One turn or mirror swaps these rows in pairs. Which row does each one swap with?
Nevo: [-27.2  -6.7   6.6 -15.9  21.6   2.9  -0.9 -26.8   1.9   3.6  16.1  16.3
   3.7   6.4  20.2  -5.6]
sezas: [-26.5 -11.4  -1.2 -17.9 -19.1 -11.7  -3.4 -22.8  10.8  13.4  23.3  -4.5
 -17.4 -24.5   3.0 -24.8]
Rira: [-10.5  -2.3   4.1 -13.3  29.9  -1.6  -2.6  14.9   3.1  25.9  14.8  -0.2
  -3.5  -9.4 -21.8 -10.2]
Tur: [-33.1  12.2   4.2 -13.9  -9.6 -19.1 -16.5   1.9  15.2  -5.2  20.1   9.5
 -20.7  -5.8  -0.1 -12.1]
pidos: [-22.0 -14.9   2.7 -14.5  20.7  -0.5 -10.7 -15.8  -8.9  23.5  14.4  36.0
  -0.8 -11.5  13.2 -14.3]
dibin: [-24.5 -15.0   8.6 -24.7 -23.6 -12.6   3.8 -11.3   2.7  13.5  16.2  -1.5
 -13.3 -37.5  -6.7 -19.5]
mataf: [-23.9  -7.8   6.2 -24.5 -14.7 -20.8  -4.8  -5.8  14.2  24.8  29.2  -4.6
 -21.4 -29.8   6.6 -21.5]
valin: [-40.2 -12.6  29.7  -1.5  16.8  -8.6  13.8  15.6  -1.1  -1.2  28.3  13.9
 -10.8 -23.3   0.5  -6.6]
Pami: [-26.2  -4.5   1.3 -21.6 -18.0 -15.0  -4.1 -21.0  14.6  19.9  19.2  -4.8
 -12.1 -33.7   4.4 -22.2]
guvu: [ -1.3  -3.7 -11.2 -18.6   6.1 -10.9  36.4  -0.1   0.3  -7.4  10.4   6.9
 -11.1 -23.5  21.1 -11.4]
Zifem: [-18.6 -14.1 -10.4 -23.0   7.1  -7.8  26.1  20.8  13.2  17.9  17.3  20.7
 -13.3  -1.8  15.3   4.2]
bivaz: [ -7.9  -5.6  12.2  -3.6  14.6  -8.8   8.5  14.7 -19.4  12.0   3.2  11.2
 -23.3 -14.0 -15.3   2.2]
gad: [  0.5   4.8  -9.3 -29.9  15.1 -17.9  23.6   1.5   8.0  -6.1  11.1  11.7
  -9.5 -29.8  22.1 -13.9]
som: [ -3.6  -7.5   0.6 -24.8  -6.3  -9.1  29.4   2.3  -7.4  -9.6  13.7  17.8
  -4.5 -38.1  17.6  -7.4]
Gevo: [ -2.6   9.4   2.9   0.6  18.2   3.3   0.2  13.1  -7.0  13.3   4.3  -3.0
  -0.7 -12.7 -15.3 -14.4]
voza: [-30.5   0.7   0.4 -12.0  22.0   3.6 -13.8  -8.9  -1.8  16.8  18.0  34.5
 -10.6  -3.8  17.3 -11.4]
nesen: [-20.7  -9.8  -2.6 -24.1 -10.5 -13.9  -6.2 -10.1  20.5  21.8  29.9  -7.2
 -11.0 -29.3   4.1 -25.8]
fuf: [ -5.9  -6.7  -7.6 -32.1   4.1  -9.4  28.6   6.9   1.4  -7.5  10.9  13.5
  -4.4 -29.8  26.6 -17.5]
bovif: [-34.5  -6.2  13.8 -16.2  17.5   3.4   3.2 -13.1  -5.3  14.6  15.5  27.1
  12.6   2.4  17.7 -12.9]
pul: [-27.7  -3.3  10.0 -10.6  -4.5  -5.0   2.0   4.6   6.4  13.8   6.1   8.4
   3.1  -9.2  -0.7  29.8]
fel: [  0.4  11.8  -2.9 -30.4   6.1 -13.9  30.3   3.4   9.0  -1.4  17.8  14.0
 -10.2 -27.2  21.6  -6.9]
Buba: [-26.0  -1.8  11.9 -20.6  -1.9  -3.7  -2.2  -5.0   8.0  12.9  -3.0   9.3
  -0.5 -17.1   6.2  29.4]
vur: [-48.7  -7.7  24.5  -8.9  17.1  -6.9   8.3  13.3  -5.5  -3.3  19.9  19.6
 -16.8 -17.3   3.8  -1.3]
Lebis: [-17.6  -6.0   3.4  -7.0  18.5  -5.7   2.1  15.8  -9.4  11.8   2.1   4.4
  -6.8 -23.9 -28.7   0.2]
Popi: [-17.5 -12.7  -0.7 -25.6 -17.4 -19.8  -5.7 -13.1  16.2   9.2  24.1  -4.0
 -11.8 -30.8  -9.7 -20.3]
Rit: [-34.2  -7.3   5.2 -11.1   6.3   5.7  -8.4  -5.8  -8.7  10.7  12.4  36.7
  16.0 -20.9  15.1  -5.9]
serag: [ -1.3  -1.8  -8.9 -19.8  10.8 -12.5  34.0   3.2   2.1  -2.4  17.0   9.6
 -12.8 -35.9  20.3 -11.1]
kuf: [-22.2  -9.7  10.6 -30.2 -23.8 -18.2  -2.7 -13.1  12.0  15.6  24.6  -3.9
 -14.8 -26.3   2.8 -20.0]
Bado: [-29.4  -0.4  16.9  -8.2  -9.5  10.7  -4.0  -9.1  -8.3  19.8  15.8  32.8
   4.3  -7.0  11.5  -7.1]
kobu: [-10.0   7.5  -0.4   4.5  20.6  -6.6   2.2  17.0   4.1  23.3   7.6   2.5
  -6.9  -2.0 -13.1  -4.7]
leko: [-20.5   6.1  13.7 -34.8  17.1  -1.4  -6.1   9.2 -10.8  -8.7  11.0 -13.1
   3.9 -19.0  14.2  -2.5]
tage: [-15.7 -10.8   8.8  -0.8  26.8  -6.0   5.7   3.0  -0.2  10.4   9.7 -21.2
  -8.0   1.0  -5.6  -7.7]
vaf: [  1.6  -3.3   1.7 -31.1   2.9 -13.6  32.9   6.8   0.8  -6.9  16.5  10.2
 -11.8 -26.3  21.1  -8.0]
Kelo: [ -8.3  -4.8   7.2  -4.9  21.8  -5.4  -6.2   7.2 -11.8   8.5  11.3 -12.1
 -11.1  -4.5 -15.5   4.4]
dafa: [-24.0 -23.7  16.0 -28.3  17.1 -22.8   8.6  -9.5   5.6  18.0  32.1   9.4
  15.9 -11.7  -4.3  -2.6]
Rel: [-21.2   3.5   3.6 -16.1  24.0  -4.9 -20.7  -5.6  -4.7  11.3  12.9  29.3
   9.7  -7.5  20.9 -11.1]

Zifem swaps with Tur
pidos swaps with Gevo
Rel swaps with Rira
guvu swaps with sezas
valin swaps with Buba
voza swaps with kobu
bivaz swaps with Bado

